Some points, one per row:
tensor([-1.11, -1.22, -1.45, -1.58, -1.71, -1.92, -1.93, -1.69])
tensor([-0.97, -1.02, -0.94, -0.79, -0.71, -0.41, -0.30, -0.15])
tensor([-1.04, -0.98, -0.92, -0.84, -0.68, -0.60, -0.58, -0.35])
tensor([-1.00, -1.13, -1.12, -1.14, -1.15, -1.11, -1.02, -0.93])
tensor([0.11, 0.27, 0.17, 0.23, 0.22, 0.33, 0.33, 0.43])
tensor([0.41, 0.42, 0.38, 0.50, 0.60, 0.78, 0.89, 0.94])
tensor([1.85, 1.86, 1.82, 1.91, 2.07, 2.10, 2.22, 2.21])
tensor([-0.68, -0.68, -0.67, -0.49, -0.38, -0.28, -0.06, 0.06])
tensor([-0.91, -1.08, -1.19, -1.34, -1.70, -1.93, -2.14, -2.04])
tensor([-0.73, -0.82, -0.80, -0.93, -0.96, -0.95, -1.03, -1.13])
tensor([-0.52, -0.60, -0.60, -0.81, -1.01, -1.31, -1.67, -2.11])
tensor([1.17, 1.29, 1.39, 1.47, 1.54, 1.85, 2.00, 2.23])
tensor([0.75, 0.76, 0.81, 0.63, 0.60, 0.57, 0.50, 0.47])
tensor([1.10, 1.16, 1.23, 1.29, 1.35, 1.39, 1.49, 1.38])
tensor([0.65, 0.69, 0.76, 1.03, 1.08, 1.19, 1.42, 1.69])
tensor([1.55, 1.55, 1.50, 1.58, 1.72, 1.73, 1.83, 1.81])
tensor([1.16, 1.16, 1.26, 1.27, 1.39, 1.41, 1.51, 1.49])
Here are 12 more points, each followed by its number:
tensor([-0.40, -0.51, -0.60, -0.74, -1.08, -1.27, -1.51, -1.96]) 0
tensor([1.04, 1.01, 1.07, 0.87, 1.02, 0.94, 0.82, 0.41]) 1
tensor([0.60, 0.59, 0.65, 0.49, 0.45, 0.40, 0.34, 0.26]) 2
tensor([-0.28, -0.40, -0.44, -0.54, -0.50, -0.63, -0.67, -0.62]) 3
tensor([0.41, 0.53, 0.60, 0.75, 0.89, 1.04, 1.11, 1.30]) 4
tensor([0.72, 0.72, 0.65, 0.65, 0.60, 0.62, 0.58, 0.75]) 5
tensor([-1.00, -1.04, -0.96, -0.97, -1.02, -1.06, -1.35, -1.57]) 6
tensor([-0.60, -0.66, -0.67, -0.85, -1.02, -1.30, -1.61, -2.02]) 7
tensor([-1.18, -1.12, -0.95, -1.01, -0.89, -0.66, -0.65, -0.43]) 8
tensor([-0.42, -0.47, -0.54, -0.60, -0.61, -0.70, -0.61, -0.79]) 9
tensor([0.77, 0.92, 0.90, 1.02, 1.25, 1.34, 1.48, 1.77]) 10
tensor([-0.50, -0.47, -0.44, -0.52, -0.32, -0.26, -0.13, 0.04]) 11
Which of these numbered points is nearest to each point below, ignoring the 3 directions in which the first points spread most? Its number follows each.
tensor([-0.55, -0.62, -0.69, -0.75, -0.76, -0.85, -0.76, -0.97]) > 9
tensor([0.40, 0.39, 0.35, 0.36, 0.34, 0.36, 0.32, 0.46]) > 5
tensor([-0.86, -0.91, -0.85, -0.73, -0.66, -0.42, -0.35, -0.22]) > 5
tensor([0.78, 0.76, 0.83, 0.67, 0.81, 0.78, 0.69, 0.38]) > 1
tensor([-1.01, -1.19, -1.31, -1.47, -1.81, -2.04, -2.24, -2.14]) > 5
tensor([-0.18, -0.18, -0.15, -0.17, 0.00, 0.01, -0.02, -0.06]) > 3
tensor([-0.60, -0.52, -0.57, -0.52, -0.64, -0.60, -0.71, -0.99]) > 0
tensor([-0.45, -0.51, -0.57, -0.62, -0.61, -0.68, -0.60, -0.76]) > 9
tensor([-0.92, -0.83, -0.74, -0.72, -0.53, -0.49, -0.46, -0.23]) > 10
tensor([-0.04, -0.04, -0.02, -0.03, 0.14, 0.17, 0.16, 0.12]) > 3
tensor([-0.51, -0.48, -0.47, -0.57, -0.36, -0.32, -0.18, -0.04]) > 11
tensor([0.84, 0.82, 0.88, 0.70, 0.65, 0.60, 0.54, 0.50]) > 2
tensor([0.41, 0.52, 0.58, 0.75, 0.89, 1.04, 1.13, 1.30]) > 4
tensor([0.85, 0.80, 0.76, 0.78, 0.92, 1.00, 1.05, 0.99]) > 1
tensor([-0.22, -0.16, -0.12, -0.16, 0.00, 0.09, 0.14, 0.22]) > 11
tensor([1.00, 0.90, 0.94, 0.97, 1.16, 1.26, 1.43, 1.48]) > 1
tensor([0.71, 0.79, 0.82, 1.00, 1.13, 1.22, 1.52, 1.65]) > 7
tensor([-0.97, -1.00, -0.98, -0.93, -0.91, -0.91, -1.01, -1.02]) > 6
